In the rows, 128 means zero.
One turn sends every row of this set to another row. A few are shown first. Where does it send the rows asked after them?
dob: [172 115 142 105 110 117 144 148 148 114 123 126 151 130 135 108 139 119
 118 111 129 117 172 117 108 167 114 155 116 155 134 105 121]
numo: [140 122 152 103 115 126 129 105 165 125 183 139 122 139 136 153 110 119
 114 143 137 139 140 126 129 107  93 130 128 153 127 116 128]
bida: [133 127 157 155 130  85 146  90 142 119 117 138 118 108 138 167 129 123
 136 136 115 134 149 100 141 149 124 132 156 140 167 106 103]
lasen: [168 152 109 168 107 130 144 132 113 108 134 129 157 112 125 146 121 140
 143 125 160 127 140 143 148 121 111 122  95 154 114 100 133]
Bol: [167 146  95 155 119 132 154 117 134 113 141 145 165 113 143 132 101 126
 154 130 141 124 147 128 164 112 116 111 101 150 115 103 149]
gud: [153 109 124 111 111 131 139 136 157 115 137 132 168 141 147  97 137 110
 124 116 116 107 167 117 131 179 106 145 134 156 123 112 123]
Tob: [130 119 168 136 120 102 134  95 164 112 157 134 121 109 133 164 128 128
 129 139 104 135 146 105 142 144 140 122 165 156 158 113 113]
kidal: [144 133 157 108 119 139 135  94 146 134 180 124 112 145 151 147 131 119
 122 133 139 115 144 142 141 106 111 150 130 141 141 121 125]
duvo: [126 110 156 149 125  93 143 105 159 123 158 142 126  96 129 170 127 125
 122 132 114 141 147 109 142 151 116 138 171 156 164 118 121]
Tobep: [155 145 104 142 108 142 115 117 137 128 141 123 138 101 138 142 127 124
 134 138 141 106 151 172 140 108 128 147 109 164 107 112 139]
Kulo: [110 123 141 130 125 113 137 145 152 120  98 135 147  71 112 137 137 121
 129 100 154 139 127 138 145 148 107 135 128 158 105 125 130]
Tufi: [135 141 154 133 135 105 163 146 163 128  94 144 128  80 134 122 126 113
 161  92 149 134 155 122 151 121 125 139 120 146 127 128 138]
popip: [154 121 113 133 122 129 141 126 143 125 109 151 148 137 138 109 126 116
 130 117 138 128 172 104 108 180  87 140 135 177 113 119 104]
bipud: [128 119 163 149 123 105 143  95 148 125 156 128 119 104 141 162 141 125
 130 128 110 118 146 120 147 146 137 147 169 151 172 118 116]
Kip: [169 111 135 111 116 147 151 131 142 120 150 136 159 127 132  98 134 126
 121 106 135 125 179 116 118 179 123 136 132 154 131 115 127]
ved: [119 143 144 122 146 130 142 118 149 128 100 126 140  93 144 122 151 112
 148  95 145 114 148 140 177 145 131 139 146 135 108 133 131]
buf: [126 128 149 104 134 134 144 120 166 118 108 146 143  76 127 117 118 119
 147 105 136 136 136 121 147 129 153 105 121 150 108 123 137]
nefi: [135 118 142 124 119 127 139 108 145 141 186 135 122 131 138 157 124 119
 109 130 150 129 141 142 137 118  73 158 139 149 138 124 133]
dasos: [145 137 147 154 118 130 145  82 112 130 133 144 124 144 130 147 115 126
 133 135 161 150 150 119 130 130  95 114 107 113 145 104 102]
Kov: [171 167 108 154 123 116 141 126 129 106 122 125 154 130 146 145 124 128
 152 131 147 121 159 134 174 117 105 126 108 141 105  99 133]
Sunu: [100 131 144 147 111 127 138 138 169 118 107 140 149  97 134 114 137 111
 164 104 130 112 122 133 161 135 127 122 123 165 113 130 123]
pupi: [122 122 126 162 111 138 143  75 122 135 143 152 143 146 142 134 109 113
 139 141 140 130 129 123 144 133  89 110 111 122 145 107 108]
vef: [162 156 108 129 123 136 108 116 151 117 142 129 138 112 135 148 119 127
 129 145 143 134 173 153 150 115 118 125 123 159  83 112 138]
faded: [128 120 155 165 124 109 146  82 132 119 137 143 124 103 124 162 128 133
 132 130 123 142 142 102 136 160 133 117 160 148 166 111 102]
mebo: [161 126 126 120 112 138 139 120 144 119 104 147 140 138 144 101 125 117
 139 121 127 115 162 102  96 164 125 132 115 179 122 112  97]
Vebe: [119 116 143 160 124 101 146  81 148 123 133 148 133 108 142 156 120 116
 140 138 103 126 135 100 149 153 127 120 160 149 168 110 109]
zitib: [165 127 119 132 129 143 156 113 132 137 111 148 139 132 153  97 131 115
 140 107 137 110 177 111 111 172 114 151 132 166 133 122 109]
Nikoz: [138 133 136 147 118 105 146  88 130 130 118 146 131 147 148 144 108 105
 140 143 138 131 141 115 138 117  80 128 101 113 149  99 109]
gibiz: [122 146 154 145 132 137 141 132 155 118 120 143 140  96 117 122 139 131
 154  94 161 151 156 124 165 152 128 107 145 152  97 136 124]
Pupo: [166 139  93 137 128 127 132 121 147 136 143 138 141  88 138 143 107 118
 131 135 145 129 171 157 143 106 107 146 118 158 106 114 157]

popip turns into Kip
kidal turns into Nikoz
Where do these go?
gibiz turns into buf
Kov turns into Pupo
Tob turns into Vebe

One turn sends every row of this set to another row. A few are shown first. Where does it send the rows asked after them?
baz: [110 122 123 116 141 122 142 139 113 158 143 134 112 117]
kivo: [101 116 122 137 144 118 126 105 106 143  82 136 163 110]
fikol: [ 82 142 109 116 103 114 132 136 120 193 113 134 167 145]
buze: [ 80 157 125 141 146 134 128  98  89 137 101 154 144 115]
bikat: [ 63 121 127  89 118 115 118 110  92 173 118 133 170 142]
puz: [ 69 111 128  99 125 113 147  92 108 165 123 125 169 149]
Dafe: [ 97 150 135 140 143 144 102  97 108 163 139 159 115 150]
kidil: [117 147  94 145 117 112  93 107 100 165 135 151 121 138]
mam: [125 136 120 145 109  81 120  98 132 165 126 139 145 128]
ter: [113 125  87 110 151 127 142 103 107 191 118 131 136 134]
sem: [ 91 116  98 112 115 118 116 104  78 161 130 111 143 109]
vodil: [ 80 109 121 129 117 127 136  95 107 139 137 150 126 101]
kiko: [ 77 129 128 113 113 123 122  95 137 146  85 122 128 147]
minul: [ 77 155 125 158 124 140 143 108 132 168 136 153 146 130]
tef: [ 92 136 156  88 135 118 103 115  98 156 107 157 132 131]
vur: [ 96 168 129 151 124 120 149  93 132 151 123 150 132 125]
tavu: [100 147 126 119 149 143 125  87 110 148 136 149 104 137]
tup: [ 70 126 123  92 111 116 111 113  85 175 115 137 173 138]
tes: [ 76 141 126 124 113  98 120  83 116 165 108 122 146 175]
Nemom: [105 125 120 108 123  92 107 113 136 148 139 118 165 149]
nipum: [ 88 118  93 113 116 121 108 105  72 162 137 120 143 116]
zevuf: [ 74 153 126 152 123 144 142 116 125 176 138 155 147 137]
kir: [ 87 150 133 157 131 132 100 113 108 161 133 161 137 164]
Zuk: [ 86 122 128 143 146 136 131 102  83 162 102 109 166 136]
vik: [105 103 118 126 117 112 137 100 133 150 141 155 172 122]
paro: [ 94 119  90 119 116 133 104 111  75 156 129 141 135 113]
vab: [ 83 152 127 121 116 103 141 119 127 190 114 151 178 142]
puf: [ 80 153 120 120 104 112 138 120 122 190 116 148 175 138]
ruze: [ 95 157 135 145 138 142 102 107 103 169 139 158 122 155]
zeru: [ 96 123 142 113 151 117 109 135 101 139 139 111 148 137]
Duz: [ 77 127 117  94 112 126 101 126  83 171 106 134 160 137]
mulov: [116 146 145 110 105 117 123 123 131 160 118 147 109 132]
suzu: [100 124 161 128 111 131 123 105 119 139 113 164 151 124]
Bikur: [ 93 167 112  98 130 131 106  91 119 160 101 129 118 148]
bizin: [100 113 114 115 147 107 149 112 129 181 104 157 122 149]
mul: [ 95 121 158 124 148 117  98 104 117 160 129 140 159 165]
Zos: [ 96 131 129 155 161 113 137 124 106 145  94 131 141 123]
Mimiz: [ 89 148 147 126 131 100 150 100 119 171 111 160 173 150]
dila: [ 76 111 120 127 145 142 142 117 128 158 146 115 147 121]
Babik: [115 152 115 108 125 100 130 133 132 180 115 119 139 116]
peme: [129 144 107 128 133 110  95 103  88 174 130 134 119 130]
Bozu: [ 91 132  96 135 134  94 155  90 109 173 124 170 142 139]
pege: [ 68 137 119 155 123 141 142 128 122 176 135 151 158 146]
kudis: [130 140 121 106 156 116 108 100  86 165 118 125 128 133]
pif: [106 107  93 109 156  99 125  95 125 162 112 155 136 143]
Poviv: [ 78 136 116 125 136 110 106  97 133 133 104 115 121 153]
voni: [105 124 106 108 124 108 128  97  95 161 118  89 153 122]
daref: [122 146 101 136 126 113  94 105  88 172 138 134 120 134]

mam turns into mul
fikol turns into Duz
Mimiz turns into puz
Where do these go?
nipum turns into daref
vik turns into Nemom
Zos turns into bizin
ter turns into Bikur
peme turns into Dafe

